Turns, then the turns between two rows, first turn first; the first pair answered:
turn U:
 1.78 -1.07 -3.82 -5.06  1.06 -1.35  0.93 -2.38 |-> -0.19 -0.36 -3.58 -5.74  0.08 -0.03  1.74 -2.58
-1.64 -0.97 -2.21 -1.65  1.99 -2.30  2.73 -0.11 |-> -1.28 -0.57 -2.84 -1.28  2.02 -2.07  2.95  0.09
-0.88 -2.72  1.41 -3.67 -0.54 -1.69  0.82 -2.30 |-> -0.01  1.94 -3.48 -1.23 -1.14  1.97  3.27  0.20
turn R:
 0.25  0.16 -3.25 -2.07  1.71 -1.36  1.77 -0.02 |-> -1.05 -0.77 -2.03 -1.43  2.35 -2.38  1.65  0.60
-1.00  2.18  0.45  0.60 -2.69  2.75 -0.60  0.10 |-> -0.42  2.75 -1.13  0.69 -2.24  2.72 -0.01  0.67
 1.43 -0.44 -1.92 -1.83  2.17 -2.07  0.20 -0.98 |->  0.60 -0.99 -1.23 -1.76  2.43 -2.73  0.06 -0.65
turn C:
 2.88 -2.42 -2.00 -2.21  3.09 -4.76  0.42 -0.52 |->  5.34  1.63 -2.17  3.26  1.31  1.00 -1.85  1.85
-4.06  0.17  0.67  2.50  0.59 -1.85  3.65  2.78 |-> -3.69  1.19  2.35  3.80 -0.91  1.01  1.81  2.72
-1.93 -0.03  0.49  0.75  0.83 -2.14  1.76 -0.15 |-> -1.27  1.52  0.07  2.45  0.49 -0.09  0.99  0.89

Between the rows of a pair lie two turns.
-3.36  0.40  4.28  1.98 -0.87  2.69 -1.00 -0.28 |->  0.08  2.41  0.83  0.67 -2.31  5.40 -0.52 -1.62 -> R R
-5.06 -2.80  4.12 -1.19 -2.58 -0.67  1.56 -1.97 |->  4.34  2.54 -3.97  2.42 -2.34  2.75  1.71  0.11 -> R U
 0.38  2.70 -0.43 -0.63  0.79 -0.47  1.81  2.66 |->  2.18  1.90  1.07  0.71  1.37 -0.79 -0.17  2.68 -> U C
-3.66  0.18  2.56 -0.95  0.63 -0.63  0.61  1.95 |-> -0.82 -1.35  2.43 -0.65  2.20 -2.61 -0.94  1.83 -> U U
-0.71 -0.34  2.34  0.22 -1.54  1.95 -3.53 -1.03 |-> -2.90  1.44 -3.09 -1.39 -0.09  0.24  1.84  0.73 -> C U
 7.05  1.92 -3.70  0.80 -0.90  0.00 -1.22  1.91 |->  6.77  1.35 -1.93 -1.56 -3.15  1.63 -2.40 -1.00 -> C R
-2.64 -0.34 -2.03 -3.37 -1.38  2.15  1.82 -2.01 |-> -1.15  1.30 -3.90 -1.34 -0.93  3.06  2.26 -0.18 -> R C
 3.87 -2.64  2.38 -0.70  0.36 -1.32 -1.93 -0.51 |-> -2.69 -0.74 -0.62 -3.31 -0.62 -0.62  3.80  0.28 -> U C
-1.85  2.67 -2.38  2.44 -2.56  1.93  3.61  2.24 |-> -4.10 -1.08 -0.53 -2.33 -2.28 -2.05  4.34 -0.65 -> C C
-1.36  4.35 -3.60 -2.29 -3.29  4.14  4.17  0.01 |->  8.47  0.10 -0.45  1.25  0.10 -0.08 -3.08 -0.70 -> U C
-1.70 -0.63  0.15 -3.37 -1.95 -1.77 -0.89 -2.85 |-> -0.51  2.46 -4.47 -0.28 -0.57 -1.01  1.56  0.62 -> U R
-0.27 -0.70  3.23  0.37 -2.33  1.21 -3.05 -0.19 |->  1.34  1.04 -2.24  2.44  0.71 -1.31  0.23  3.42 -> C C
 5.01  1.24  0.58  0.76 -0.87  2.53 -1.94 -2.55 |->  5.05 -0.11 -2.90 -0.84  2.04 -1.84  1.05 -1.46 -> C C
-4.71 -0.93  0.38  0.61  1.42 -1.27  0.14  1.67 |-> -3.43 -0.94  2.36 -1.19 -1.42  1.76 -1.92 -1.26 -> R R
 3.75  0.12 -2.25  0.15  0.81 -0.23 -0.36 -0.21 |->  0.40 -0.26 -2.79 -0.53  1.65 -1.81  2.19  0.82 -> U C
 7.24 -0.54  2.34  2.04  1.16 -1.10 -6.63  1.98 |-> -5.14 -1.75 -0.64 -5.70  2.07 -5.82  3.26  1.91 -> U C
 0.39  0.30  0.54 -1.44 -0.76  0.51 -0.55 -2.20 |->  0.18 -0.01 -1.28 -1.21  1.04 -1.60  1.10 -0.71 -> C R
 1.46  0.88  2.55  0.25 -0.40  1.27 -0.46 -1.44 |->  1.45 -0.08  1.55 -1.79 -0.11 -0.43  0.89 -2.35 -> R C
 1.74  1.43 -2.38 -2.68  2.51 -1.24  1.20  1.35 |->  1.57  3.05  0.12  1.27  1.27  2.27 -1.33  2.89 -> R C
-1.91 -1.28  3.80  2.75 -1.31  0.52 -2.82  1.33 |-> -1.73 -3.45  1.07 -2.24  0.14 -3.93 -0.16 -0.90 -> R C
 4.27  0.03  2.25 -1.52 -1.64  3.81 -4.81 -6.23 |->  3.79  4.19 -4.09 -0.79 -1.65  5.98 -0.27 -3.76 -> U R
-2.40  0.73  2.51  6.24  1.97 -0.52 -1.28  4.35 |-> -2.64  3.06  0.83  5.96  0.07  2.56 -0.34  4.16 -> C U
 2.28 -0.41  2.61  2.70  1.62  0.08 -3.03  0.36 |-> -3.92  1.88  1.10  0.01 -0.68  2.87  1.38  0.36 -> C U
-2.35  1.31  1.52 -3.14 -1.88  1.75  1.91 -3.40 |-> -2.87  1.17 -1.37 -1.92  1.41 -1.89  4.49 -0.48 -> C R
-0.87  0.06  1.42  3.25 -0.92 -0.01  0.11  1.73 |-> -1.33 -1.17  0.47  1.64  0.53 -2.45  1.47  1.42 -> C C
 0.18 -0.82  3.54 -0.02 -0.46 -1.39 -1.44 -1.62 |->  1.82  1.85  0.40  3.08  0.66 -0.18 -0.50  1.37 -> C C
-3.97 -0.11  0.15 -3.53 -0.05 -2.25  2.45 -0.27 |->  0.96  3.41  0.44  1.13 -2.45  3.98 -1.53  0.50 -> U C
-6.36 -1.70 -0.07 -1.67  1.58 -1.14  2.32 -2.05 |-> -4.78 -1.09  0.68 -3.17 -0.86  1.55  0.71 -4.57 -> R R
 1.69 -1.41  0.89 -1.50 -1.17  1.36 -1.95 -2.38 |->  3.22  0.45 -2.54  0.71  0.41  1.08 -0.45  0.44 -> C C
-4.40 -1.65  0.07 -0.70 -2.74 -0.92  2.99 -2.46 |->  1.26 -2.74 -2.20  2.13  1.10 -4.90  1.69 -0.42 -> C U
 3.79 -0.83  1.19  0.34  0.28  0.01 -2.41 -2.47 |-> -1.20 -0.16  2.06 -2.24 -1.76  1.95 -0.35 -3.53 -> R U
 2.08  0.39 -2.03  1.20  1.63 -1.38  0.44  2.15 |->  0.13 -2.34  2.11 -1.89 -0.14 -1.60 -0.81 -1.35 -> C C
 2.43 -1.79 -0.45  0.40  0.14  1.64 -3.07 -0.17 |->  2.13 -2.79 -1.10 -1.51  0.65 -0.13 -2.13 -0.84 -> C R
-0.30  0.56  0.26  0.61  2.21  0.60  1.23  2.30 |->  1.14  0.59  1.59  1.39  1.63  1.57 -0.54  1.82 -> C U
 2.54 -1.62  3.70 -1.08 -0.45  1.27 -1.27 -3.59 |->  1.40  2.83 -1.36  0.34 -1.24  4.29  2.59 -1.07 -> U R
-1.06  1.30  1.26  0.31 -0.25  1.29  0.95  0.83 |-> -1.16  0.89  0.32 -0.36  0.62 -0.38  2.16  1.01 -> C C
-1.74 -1.16 -0.13 -2.97  2.72 -3.74 -0.10 -0.70 |-> -1.44 -1.51  1.48 -3.87  1.15 -2.03 -1.65 -2.58 -> R R
-2.29  0.18  0.15 -1.69 -1.28  3.06  0.36 -0.67 |->  2.53 -0.27 -2.25  1.47  1.94  0.06 -0.40  1.30 -> U R
 0.87 -1.07  2.23 -1.51 -0.32 -0.26 -1.37 -2.02 |-> -1.19  0.40  0.37 -2.62 -1.11  0.86  1.24 -2.03 -> U C
-0.55 -0.52 -2.32  0.57  1.21 -1.95 -0.15  2.09 |-> -2.07  0.25 -2.53  0.07  0.71 -0.91  0.76  2.37 -> U U
-0.36  2.56 -2.78  0.86 -0.17  1.43  1.63  1.51 |-> -2.41  1.35  1.41  1.15 -1.42  2.69 -0.49  0.30 -> R C
 3.22 -0.03 -4.50 -6.22 -0.17 -0.35  2.02 -0.57 |->  4.21 -3.12  1.52 -5.25 -0.65 -0.66 -2.98 -2.36 -> C U
-1.01  1.18 -2.32  3.09  0.12  0.90  1.12  2.73 |-> -0.86 -1.92  0.81  3.05  1.64 -2.06 -0.98  1.94 -> R U
 3.00  1.69 -3.28  1.25  0.28 -0.23 -0.20  0.90 |->  3.17  1.70 -1.38  0.22 -1.72  1.80 -1.84 -0.91 -> C R
 4.18 -1.33  0.32  0.90  1.95 -1.44 -3.28  1.16 |-> -3.65 -0.74 -1.38 -2.17  1.60 -2.13  2.56  1.98 -> U C
 3.60  0.29 -0.84  2.75  0.38 -0.39 -3.29  2.14 |-> -2.33 -1.84 -1.11 -1.03  1.61 -4.16  0.88  2.09 -> U C
 0.75 -2.13  0.59 -1.88  0.53 -1.60 -2.27 -1.44 |-> -1.44  0.86 -1.35 -2.15 -1.58  2.11  0.07 -0.86 -> R U
 2.61  3.40 -4.36  2.14  0.28  0.99  0.58  2.03 |->  2.62 -0.26 -2.40  2.07  3.12 -4.18 -0.50  2.03 -> U C
 0.36 -2.73  2.96 -0.57 -0.61  0.36 -3.18 -2.47 |-> -0.80  2.45 -2.35  1.20 -1.39  4.20  0.74  0.60 -> U R
 1.81  2.10 -5.47 -0.82  0.63 -0.03  2.75 -0.17 |->  2.16  3.24 -3.51  0.92 -1.32  3.43  0.90 -0.02 -> C R
-1.41 -0.90  2.87  2.49  2.17 -2.05 -1.88  2.69 |-> -1.18 -1.89  1.78  0.16  2.88 -3.91 -1.01  1.45 -> R C
-4.34  0.17  2.52  1.46  1.10 -1.80  0.35  1.99 |-> -2.79  1.14  1.99  3.27  1.50 -1.37 -0.53  3.09 -> U R
-3.09 -4.20  4.49  0.30  0.17 -0.60 -2.32 -0.98 |-> -5.41 -1.54 -1.20  0.48  1.98 -1.79  2.94  2.39 -> C U
-2.12 -0.76  0.54 -2.48 -1.05  0.56  0.63 -1.80 |->  2.44  0.70 -2.86 -0.75  0.00  0.41  0.28 -0.82 -> R U
-0.87 -0.74  0.33 -1.07 -5.68  2.22 -2.02 -2.86 |->  3.61  1.02 -4.85  2.29 -2.65  0.82 -0.56  0.55 -> U R
-3.13 -0.15  3.00  0.07 -1.19  0.38 -0.88 -0.01 |-> -2.20 -0.44 -0.41 -2.40  0.48 -2.46  1.70 -0.60 -> R C
 2.84  1.44 -4.04  0.33 -1.40  4.40  0.20 -2.14 |->  1.37 -1.18 -4.70 -3.16  0.40  0.01  2.20 -3.30 -> C C
-2.10  0.22 -0.90 -0.22 -0.58  1.91 -1.69  2.32 |-> -2.27 -1.34  0.78 -0.96 -0.24  0.64 -2.67  1.52 -> U U
-2.34 -1.50  3.26  1.59  0.57  0.93 -2.19 -0.23 |-> -0.72  0.23 -0.74  3.61  2.67 -0.12 -0.27  2.50 -> C C
 2.58 -0.53  0.55  0.35 -0.93  1.47 -3.21 -1.96 |->  1.27  1.23 -1.22 -0.58 -2.07  3.30 -1.06 -1.89 -> U R
 0.49 -0.96 -1.14 -0.87  1.65 -3.31  1.24  0.42 |->  0.40  0.66 -2.56 -0.14  1.40 -1.97  2.06  0.98 -> U U
 2.17  4.03  0.29  5.10 -0.81  4.54 -2.70  3.58 |->  0.66 -2.43  6.40  2.28  0.91 -1.53 -5.48  0.89 -> R U
 0.98  1.76 -3.62  0.07  0.21  4.51  1.78  1.66 |-> -2.36  0.26 -1.94  1.64  2.77  1.19  2.52  3.95 -> R R
-1.20  2.11  3.00 -1.28 -2.03  4.14 -0.07  0.94 |->  3.01 -1.39  3.79 -2.70 -0.28 -0.04 -2.44 -0.97 -> U C
 0.99  0.94 -0.57 -2.13 -2.38  3.58  3.26  1.52 |-> -0.30  0.22  1.21 -2.32 -2.66  3.89  2.39  1.15 -> R C
 0.58  0.52 -0.44  0.18 -1.89  4.12 -0.57  0.05 |->  0.47 -0.51 -3.46 -1.36  0.84 -0.19  2.33  0.83 -> C C
-2.18 -1.47 -3.70 -1.15 -0.15  2.92  5.18  2.45 |-> -3.61 -3.51  0.44 -3.06 -2.23  4.00  3.41 -0.06 -> C C
 2.52  2.17 -3.40  1.19 -0.74  0.48 -0.29 -1.02 |-> -1.44 -2.12  1.32 -0.51  0.47 -3.46 -1.02 -2.29 -> R U
-2.31 -1.80  2.77  1.11  0.08 -0.03 -1.03 -0.56 |-> -1.17  0.21 -0.18  3.63  1.03  0.33  0.00  2.01 -> C C
 0.47 -2.24  0.60  0.87  1.06 -1.91 -1.31  1.20 |-> -2.89 -0.25  0.84 -0.24 -1.37  1.33  0.04  0.83 -> U R
 0.97  1.34  2.18  1.81 -0.95  2.87 -3.18  0.69 |-> -0.47 -1.62  2.54 -3.52 -0.55 -0.73 -1.70 -2.21 -> R C
 1.79  2.44 -2.80  2.87 -0.79  0.67  2.26  2.23 |->  2.99 -0.86 -0.37  2.83  1.52 -3.56  0.33  1.96 -> U C
-3.08  0.15  0.97 -1.91 -0.33 -0.25  0.43 -0.08 |->  0.25  1.42  1.30  0.00 -1.44  2.20 -1.76  0.01 -> U C
 3.57  2.68 -6.29 -1.67 -0.23  1.00  2.07  0.17 |-> -1.86 -0.47 -3.02  0.96  3.65 -4.29  2.90  3.48 -> R R
-0.54  1.66  2.74  5.15 -0.20  2.78 -2.32  2.29 |-> -1.98  0.95  4.05  4.12 -0.94  2.72 -2.37  1.56 -> U U
-1.34  0.75  0.72  1.00 -0.38  0.92  0.01  0.47 |-> -1.43  0.49 -0.42  0.45  0.51 -0.80  0.95  0.80 -> C C
 1.36 -1.08  0.76 -0.64 -0.85  0.75 -1.80 -0.77 |->  2.25 -0.13 -1.59  0.46  0.46  0.19 -0.47  0.60 -> C C
-4.23 -0.46  2.42 -0.38 -0.64  0.17  0.54 -0.23 |-> -0.58  1.13 -0.79  3.33  1.67 -0.25  0.44  3.08 -> U R
 3.05 -3.94  2.05 -0.62  3.37 -4.41  0.75  1.69 |->  4.09  0.48 -2.68  1.93  2.67 -0.97  2.89  4.26 -> U U
-1.29 -4.43  1.38 -4.06  1.68 -3.80  0.73 -1.78 |-> -2.79  2.50 -1.40 -0.90 -2.76  5.50  2.21  0.61 -> U C
 2.25 -0.37 -0.26 -1.25  0.08 -0.44 -0.76 -1.09 |->  2.00  1.11 -1.52 -0.68 -0.41  0.64  0.29 -0.58 -> U U
 1.54  0.66 -1.37 -0.63 -2.29  0.63  0.45 -1.44 |->  1.05 -1.51 -0.17 -1.25 -1.05 -2.11  0.23 -1.72 -> R U
 5.12 -2.11  2.98  3.52  2.65 -1.08 -4.51  1.10 |->  3.58  3.33 -1.16  5.40  0.96  3.75 -1.31  3.60 -> U U
 5.47 -1.20 -1.24 -0.33 -1.33 -0.50 -3.86 -1.10 |->  4.75 -0.66 -3.50  1.00  1.09 -2.65 -1.86  1.21 -> R R
-2.44  1.50 -6.44 -5.54 -1.35 -0.72  4.40  0.77 |->  6.40  3.38 -4.48  2.38 -1.42  3.32 -2.85  2.73 -> U C
 3.75 -0.45 -1.90 -3.86 -1.44  0.08 -1.06 -2.26 |->  2.83 -0.46 -4.18 -1.94  1.51 -2.68  1.25  0.43 -> R R
-1.88  0.29 -0.57  1.37 -0.22  0.79  0.06  1.60 |-> -1.81 -0.13  0.73 -0.26 -1.20  1.51 -1.04 -0.12 -> C R
-4.53  1.02 -0.93  1.88  0.75 -0.30  3.17  3.90 |-> -5.57 -0.41  3.62  0.82 -1.42  1.27  0.48  1.31 -> R R
-0.19  2.25 -2.65  2.14 -1.15  3.65 -1.19  1.11 |->  2.93 -1.98  0.38  0.76  0.22 -0.53 -4.14 -1.32 -> U R
-1.13 -0.62  1.93 -1.21 -2.22  0.33 -1.52 -1.94 |->  1.17  1.17 -1.95 -1.46 -2.22  0.99 -0.20 -1.68 -> R R
 2.92  2.51 -0.14  0.10 -1.14  2.78 -0.99 -2.21 |->  2.05  2.96 -2.84  1.45  1.49  0.16  1.55  0.97 -> R R
 1.64 -0.22  0.65  1.11  0.82  0.27 -0.15  1.81 |-> 0.15 0.66 0.37 0.83 0.11 1.52 0.73 2.13 -> U U
 3.35  1.60 -3.91 -3.21 -0.28 -0.57  1.23 -0.64 |->  2.85  3.37 -0.73  1.04 -1.64  3.34 -1.35  0.95 -> R C
 2.37  0.22 -0.74 -1.66 -0.56 -0.25  0.19 -0.25 |-> -0.15 -0.99  0.53 -2.75 -0.57 -1.03  0.63 -0.38 -> R U
-4.09 -3.23  1.22 -0.18  0.95 -0.66  2.75 -0.55 |-> -0.30 -3.40  0.13  2.79  2.98 -2.36  1.49  1.24 -> C U
-2.47 -2.39  3.15 -0.42 -0.55 -0.36  0.07  1.07 |-> -1.76 -0.85  2.82 -0.35 -2.18  2.52 -0.33  0.43 -> U C
 0.35  3.78 -2.29  2.23 -0.81  3.66  0.46  1.16 |->  3.82 -1.63  1.84  0.38  1.16 -1.40 -3.36 -1.96 -> U R
 0.41  0.52  1.44  1.31  0.37  0.39 -0.40  0.62 |->  0.19 -0.21  0.46  0.46  1.25 -1.42  0.68  0.75 -> C C
-4.68  0.59  0.62 -0.85 -0.96  1.77  2.04  1.30 |->  1.34 -0.84 -0.65  2.86  2.65 -2.20 -0.32  3.24 -> U R
-1.34 -2.98  1.06  0.61  2.49 -3.23 -0.11 -0.32 |-> -4.98  0.04  0.33  1.01 -0.12  1.03  1.95  0.75 -> U R
-0.91 -3.96  0.17 -0.04 -0.53 -2.47 -0.63 -2.17 |-> -3.36  0.02 -2.54  1.48 -1.67  0.83  2.35 -0.06 -> U R
-2.23  0.41  3.48 -1.66 -2.94  4.85 -2.67 -2.20 |-> -3.10 -2.37 -0.53 -5.59  1.00 -2.68  1.59 -2.16 -> C R
 0.09  1.07  2.92  2.29 -2.47  5.24 -2.59  1.31 |->  0.87 -4.74  3.77 -2.70  0.62 -2.66 -2.26 -1.40 -> U C
 0.13 -0.05  1.46  1.42  2.29 -2.09  0.02  1.68 |->  0.46  0.66  2.99  1.79  0.60  0.35 -1.46  0.99 -> C R
-1.55 -1.96  0.12 -0.17  2.38 -3.56  0.48 -0.16 |-> -4.41  0.23  0.08  0.03  0.65 -0.59  1.83  0.43 -> U R
-1.29  1.14 -2.73  1.84  1.02 -0.56  0.25  0.33 |-> -2.47  0.90  0.27  2.68  0.03  0.63 -1.32  0.01 -> R C
 2.62  1.63 -2.68  1.77 -1.75  0.68  0.21  0.03 |-> -1.53  1.71 -0.74 -0.12 -3.55  1.87  1.19 -0.95 -> U U
-0.92  0.92  2.82  0.10 -2.23  3.11 -1.56 -1.07 |->  0.86 -0.77  3.81  0.32 -0.87  1.22 -2.95 -1.72 -> U U
-2.89 -0.94  4.56  0.82 -2.02  1.18  0.01 -0.31 |->  0.73  1.19  1.18 -0.57 -3.68  3.86  0.29 -1.77 -> R R
 2.53  0.40  2.03  3.53  0.18  0.71 -0.30  4.89 |-> -0.44 -1.11  5.41  1.77 -0.95  0.55 -0.85  3.39 -> R U
-2.37 -3.69  1.79 -2.66  0.66 -3.11  1.04 -1.02 |->  0.20  0.80  2.53  3.14 -1.96  3.89 -1.91  1.18 -> C C
-0.44  1.04 -2.27  0.53  1.87 -1.47  2.76  2.05 |-> -3.22 -1.02  2.53  0.67  1.38 -1.82  0.62  1.18 -> R R
-1.71 -1.27  4.51  2.43  0.01 -0.10 -1.60  0.30 |-> -3.53  1.03 -0.47  1.94  0.80 -0.31  3.00  2.19 -> C U
 4.59  0.43 -3.92  1.84  2.01 -1.17  0.72  1.08 |->  1.06 -0.43  3.01  0.44 -2.69  3.73 -3.01 -2.24 -> C U
 1.93  1.56  1.77  3.10 -2.45  2.24 -0.88 -0.56 |->  0.42  1.31  2.87  2.33 -3.10  2.45 -0.99 -0.93 -> U U
0.72 1.70 0.28 1.66 0.00 3.25 0.44 0.24 |-> -0.07 -0.33 -1.07 -1.28  2.21 -1.29  2.74 -0.28 -> C C
 6.70  0.54 -2.70  0.75  2.84 -2.43 -1.46  0.46 |-> -1.10  0.42  4.72 -1.73 -3.04  3.50 -3.02 -2.87 -> C U
-2.21 -1.27 -3.01 -2.55  0.02 -1.42  1.05 -4.45 |->  0.40 -3.13 -1.30 -0.26  1.70 -3.39 -1.65 -3.69 -> C U
-1.84 -0.02 -1.59 -0.96  0.79 -2.59  1.81  2.04 |-> -2.23 -1.23  0.52 -0.91  0.94 -3.27  0.51  1.70 -> U R
 2.96 -1.27  3.79  4.41 -0.12  1.98 -5.68  1.84 |->  2.91 -2.55 -1.84  2.30  4.38 -5.07 -0.70  3.89 -> C C
